Each path below is one point turned by a fixed rotation once a step. After each direction that follows a path, write how fast that rotation turns it, in deg/step (0 if it stays still).
Each turn is a multiple of 5 degrees from 10 to 175, or 0.
Each row of a path follows its step; steps can be skipped.

step 0: [-16  -7   0   8  11  -3 -13  13 -12  14   1  10  -6  -4  -4   4  10   1
  -3  11   5  -2   7  -5  12 -33  -3  -6   0  -6  -2 -12  24  25  -6  24
 -11  14  28   5   6 -18   2  23  -1  12   3 -15 -21  -3  24  -6 -12 -23]
step 1: [-17   4  -2  -4  11  -4  -1  21  -5   7  -9  -4 -29   5   9 -12  10  19
 -13  16  14  -7   6  14 -17 -24  12   4  -2   1  29   7  16  -6 -12  10
 -29  -4  -8  -8  17 -18   5  15   1   5  -3 -18 -22 -12   9   2   2  -7]
step 2: [ -6  26 -20  -6   9   1   0  22  -9  -3  -3  -6 -15   6  22   2   6  31
 -15  17  21  -3  -6 -17  -5 -27 -19  -3  13  -9  -7   6   6  15  -5  20
  -9   0   2 -14  -9   6   9  -3 -10  15  -5 -27  -7   1   4  23   4  -7]
step 3: [-38  17   1   2  21   0   1   5   5  -1   3 -16  -1  20  14   0  14   0
 -22  22  17 -14   2  16  -9 -15   3  -2  -3  -8   5  -3  -9  30   3  -3
   6  -6  -7  -4 -22   0  13  -4  11   8  14 -11 -25  15  14  16 -11   3]
step 4: [-21  12  -8 -20   4 -17  11  -2   5  -1   4  -3   2  -2 -18 -14  -3   3
  -6  -9  21 -10  -3   9  13 -23   2   7  11  14   9   8   3  22  -7   7
  11 -11   5  11 -23   0  11   5  -4   4 -15  -6 -37   2  17  27  21  -3]
step 5: [-20 -10   0  -6  16 -18  -9  -2  -7  18  -6  -9  13  -1 -12 -10  10  18
  -5 -18  17  -8  -7  16  -5 -22  -7  -3 -13 -11  11  10  -2  28  -3   9
  -1  -3  13  -9 -18 -19  -5 -19 -34   3   8  -7 -21   5   7 -11  18 -12]
step 6: [-21   2   3  -8  18 -19 -10   3   8 -17   2   0 -14   3 -14 -16  -7   6
  -5   0  24   7   4  21   1   4  -9   3  -9   7   7  10   8  37  -1  14
 -17  13  -2   0 -14 -25   9   9 -16  10   2 -15   6 -22  -8   2  -3 -29]
step 7: [-20  -4  10   4  16 -19 -19  -3   4  -2   3  16 -27  -6   9  -9 -11  19
   6  16  23   9   5   2  11 -12  11 -16  -7   1   1  20  17  -9  -4  25
  -1  -1  -5 -11 -23 -17  17 -19  -2   4  18 -12 -10   8  -8  10  12  -9]
step 8: [ -4   1  13  18   6 -31  -7   0   0   1 -13 -12   2  -2  20  -1 -11   7
  -8  32  26   6  12  -9  10 -12   0 -19  -4 -11 -11   9  23  21   2  11
  -1  -1  20   2 -15   4  15  15  -7 -14   2  -5 -25 -13   6   1 -11 -14]
step 9: [ -3  -3   1   0  13 -21   1 -15  27  -4 -10 -16  -3  -4  13  -5   8  10
   2  17  22 -13   5  13  -9 -34  10 -22  -3   6   9  -7  20  -7  -3   4
 -14   6 -12  15   2 -14  19  22 -18   4  -5  -6 -16  15  23   6  -2  -9]
Directions:
[-1  0 -3 -4 -5 -3 -3  4  3  1 -7 -4 -7  5  1  0  1  8 -3  1 -5 -2  3  3
  0  7 -3  0  6  1  0  2 -2  3 -4  5 -1 -1  2 -2  3 -9  3 -8  0  0 -4  3
 10  3 -3 -1 -3 -2]  80
[-8 -1 -2  2  2  9  1  1  6 -6  6  0  4 -7 -5  0  0 -2  0  4 -1  0  1 11
  1 -2  0 -3  4  1 -1  1  6 -4 -5  1  2 -5 -6 -1  0 -6 -3  4  6 -2 -6  1
  3  2  0  0 -2 -3]  125
[-2  0  1  5 -2 -9 -1 -6  1  4  0  1  1 -3 -3 -3 -3 -5 -3 -1 -5 -9  2  5
  4 -8  0 -3  5 -6  0  1 -3 -1 -2  3 -1  3  5  7  0  0 -4  1  1 -2 -2  1
  2 -2  2  5 -4 11]  80
